[[-14   2   1  34  16]
 [-48   0   6  -3  -4]
 [ 18   2  -2   2  -3]]
|
[[ 18 -48 -14]
 [  2   0   2]
 [ -2   6   1]
 [  2  -3  34]
 [ -3  -4  16]]

[[ -5  15   7  -9   1  -2  39]
 [  5  -9   0  -9  -4  -8  47]
 [ -7  -3  15  -2 -14  57 -18]
 [ -2  12   8  -3  13 -12  35]]
|
[[ -2  -7   5  -5]
 [ 12  -3  -9  15]
 [  8  15   0   7]
 [ -3  -2  -9  -9]
 [ 13 -14  -4   1]
 [-12  57  -8  -2]
 [ 35 -18  47  39]]

[[-56 -15  24  24  -1  -2   4]
 [-56 -35  23  41 -11 -18   7]]
|
[[-56 -56]
 [-35 -15]
 [ 23  24]
 [ 41  24]
 [-11  -1]
 [-18  -2]
 [  7   4]]

[[ -4  15  18   3]
 [  6   6  -5  28]
 [  0  11  11  43]
 [ -3 -50  39  36]
 [  5 -27 -24 -52]]
|
[[  5  -3   0   6  -4]
 [-27 -50  11   6  15]
 [-24  39  11  -5  18]
 [-52  36  43  28   3]]

[[  1 -19  25 -18 -34]
 [  9  21 -25  53   7]
 [-13 -18  17 -19 -19]
 [-13 -21   8   1 -27]
 [ -6  -9   3 -15 -22]
 [  9  10 -26  39  26]
 [ 36   3   6   9 -39]
 [ 23  17 -19  35   4]]
|
[[ 23  36   9  -6 -13 -13   9   1]
 [ 17   3  10  -9 -21 -18  21 -19]
 [-19   6 -26   3   8  17 -25  25]
 [ 35   9  39 -15   1 -19  53 -18]
 [  4 -39  26 -22 -27 -19   7 -34]]

[[ 32  22 -33  32  25 -13]
 [  9   0 -24  24  20 -23]
 [ -6  10  -1   4  29   2]
 [ 17  -6 -41  14  26 -39]
 [ 35  42 -10  17 -40  -7]
 [ 17  34  18   1 -22   4]
 [  0 -34   1  -3  13  16]
 [-31 -16  19  15 -55  18]
 [  4 -14 -11   3   3   8]
 [ -7 -14  17  -2 -17  31]]
|
[[ -7   4 -31   0  17  35  17  -6   9  32]
 [-14 -14 -16 -34  34  42  -6  10   0  22]
 [ 17 -11  19   1  18 -10 -41  -1 -24 -33]
 [ -2   3  15  -3   1  17  14   4  24  32]
 [-17   3 -55  13 -22 -40  26  29  20  25]
 [ 31   8  18  16   4  -7 -39   2 -23 -13]]

[[-25  -7  19]
 [ 20 -34  52]
 [  6 -15  -9]
 [-18  -6  33]
 [ 18  14 -22]
 [  3  25 -23]
 [ 10 -27 -37]
 [  5  13   2]
 [  6  -9 -35]]
|
[[  6   5  10   3  18 -18   6  20 -25]
 [ -9  13 -27  25  14  -6 -15 -34  -7]
 [-35   2 -37 -23 -22  33  -9  52  19]]

[[-14   6  11  15  -8  -1   1  -7]
 [-58  13  29  18  -1 -15  -7 -22]
 [ 22  -2 -13  -8   3   6  -2  10]]
|
[[ 22 -58 -14]
 [ -2  13   6]
 [-13  29  11]
 [ -8  18  15]
 [  3  -1  -8]
 [  6 -15  -1]
 [ -2  -7   1]
 [ 10 -22  -7]]

[[ 46  -5 -52]
 [-43   6  10]
 [-20  22   3]
 [ 14  -6   2]
 [ 41   7 -42]
 [  3  -1  14]
 [-43  -6  22]
 [  0   1  15]
 [-25  -6  30]
 [ 43   3 -47]]
|
[[ 43 -25   0 -43   3  41  14 -20 -43  46]
 [  3  -6   1  -6  -1   7  -6  22   6  -5]
 [-47  30  15  22  14 -42   2   3  10 -52]]
---
[[ -1   0 -56 -19  16 -25 -33]
 [ 10 -31  -9   7 -33  22 -46]
 [-25   1  12  20  51   5  39]
 [-27   4  13  19  51   7  40]]
|
[[-27   4  13  19  51   7  40]
 [ -1   0 -56 -19  16 -25 -33]
 [ 10 -31  -9   7 -33  22 -46]
 [-25   1  12  20  51   5  39]]

[[ 22  21  16  -3  33  46]
 [  3 -20  -3 -31   9  22]
 [-24 -10  36  13  62  39]
 [-32 -30  25   2  54  23]
 [  6  16  28  11  50  50]
 [-10   3  35  16  59  46]
 [ -5 -24  -3 -47  14  22]]
|
[[ -5 -24  -3 -47  14  22]
 [ 22  21  16  -3  33  46]
 [  3 -20  -3 -31   9  22]
 [-24 -10  36  13  62  39]
 [-32 -30  25   2  54  23]
 [  6  16  28  11  50  50]
 [-10   3  35  16  59  46]]

[[  6  -4  13]
 [-11   5   3]
 [ -5  -8 -41]
 [-12  11  -6]
 [ -2   6   2]
 [ 34 -55  55]
 [ 20 -31  40]]
|
[[ 20 -31  40]
 [  6  -4  13]
 [-11   5   3]
 [ -5  -8 -41]
 [-12  11  -6]
 [ -2   6   2]
 [ 34 -55  55]]

[[-46 -40  17   6 -58  37  44]
 [ -3  -7  49 -35  -7  35  27]
 [ 17   4  -8   2   7 -10 -13]]
|
[[ 17   4  -8   2   7 -10 -13]
 [-46 -40  17   6 -58  37  44]
 [ -3  -7  49 -35  -7  35  27]]

[[  1  19  42   2   2  29  -1 -23 -37]
 [ -8 -10 -10   0  26 -16 -37  12  19]
 [  8  20   5  -6 -53  10  17 -18  -8]]
|
[[  8  20   5  -6 -53  10  17 -18  -8]
 [  1  19  42   2   2  29  -1 -23 -37]
 [ -8 -10 -10   0  26 -16 -37  12  19]]

[[ 44 -23 -42   1  21]
 [ 27 -41  42 -47 -26]
 [  4  43  -3 -21 -10]
 [  3 -30  37 -10  43]
 [-41 -36  41  -6   2]
 [-40 -13  26   8 -27]
 [ 55  -5  54  16 -23]
 [  8 -50 -21  -4 -11]
 [-26   5 -31   6  25]
 [  2  26  44   6   3]]
|
[[  2  26  44   6   3]
 [ 44 -23 -42   1  21]
 [ 27 -41  42 -47 -26]
 [  4  43  -3 -21 -10]
 [  3 -30  37 -10  43]
 [-41 -36  41  -6   2]
 [-40 -13  26   8 -27]
 [ 55  -5  54  16 -23]
 [  8 -50 -21  -4 -11]
 [-26   5 -31   6  25]]

[[ -4  45 -28 -19 -28  -2 -40  23]
 [-49 -34  25  48  -4  18  45  -5]
 [ 51 -35  12 -24  45 -15  10 -27]
 [-30 -49  29  39  13  11  49 -17]
 [ 15 -56  28  10  39  -2  40 -29]
 [ 16  42 -28 -33 -17  -8 -43  17]
 [ 34  32 -25 -42  -2 -14 -42   8]
 [ 35 -48  22  -7  45  -9  27 -30]
 [ 57   0 -10 -44  26 -19 -23 -11]
 [ -8 -56  30  26  28   5  48 -25]
 [ 49  17 -18 -46  13 -18 -35  -1]
 [ 58 -18   0 -36  38 -18  -8 -20]]
|
[[ 58 -18   0 -36  38 -18  -8 -20]
 [ -4  45 -28 -19 -28  -2 -40  23]
 [-49 -34  25  48  -4  18  45  -5]
 [ 51 -35  12 -24  45 -15  10 -27]
 [-30 -49  29  39  13  11  49 -17]
 [ 15 -56  28  10  39  -2  40 -29]
 [ 16  42 -28 -33 -17  -8 -43  17]
 [ 34  32 -25 -42  -2 -14 -42   8]
 [ 35 -48  22  -7  45  -9  27 -30]
 [ 57   0 -10 -44  26 -19 -23 -11]
 [ -8 -56  30  26  28   5  48 -25]
 [ 49  17 -18 -46  13 -18 -35  -1]]
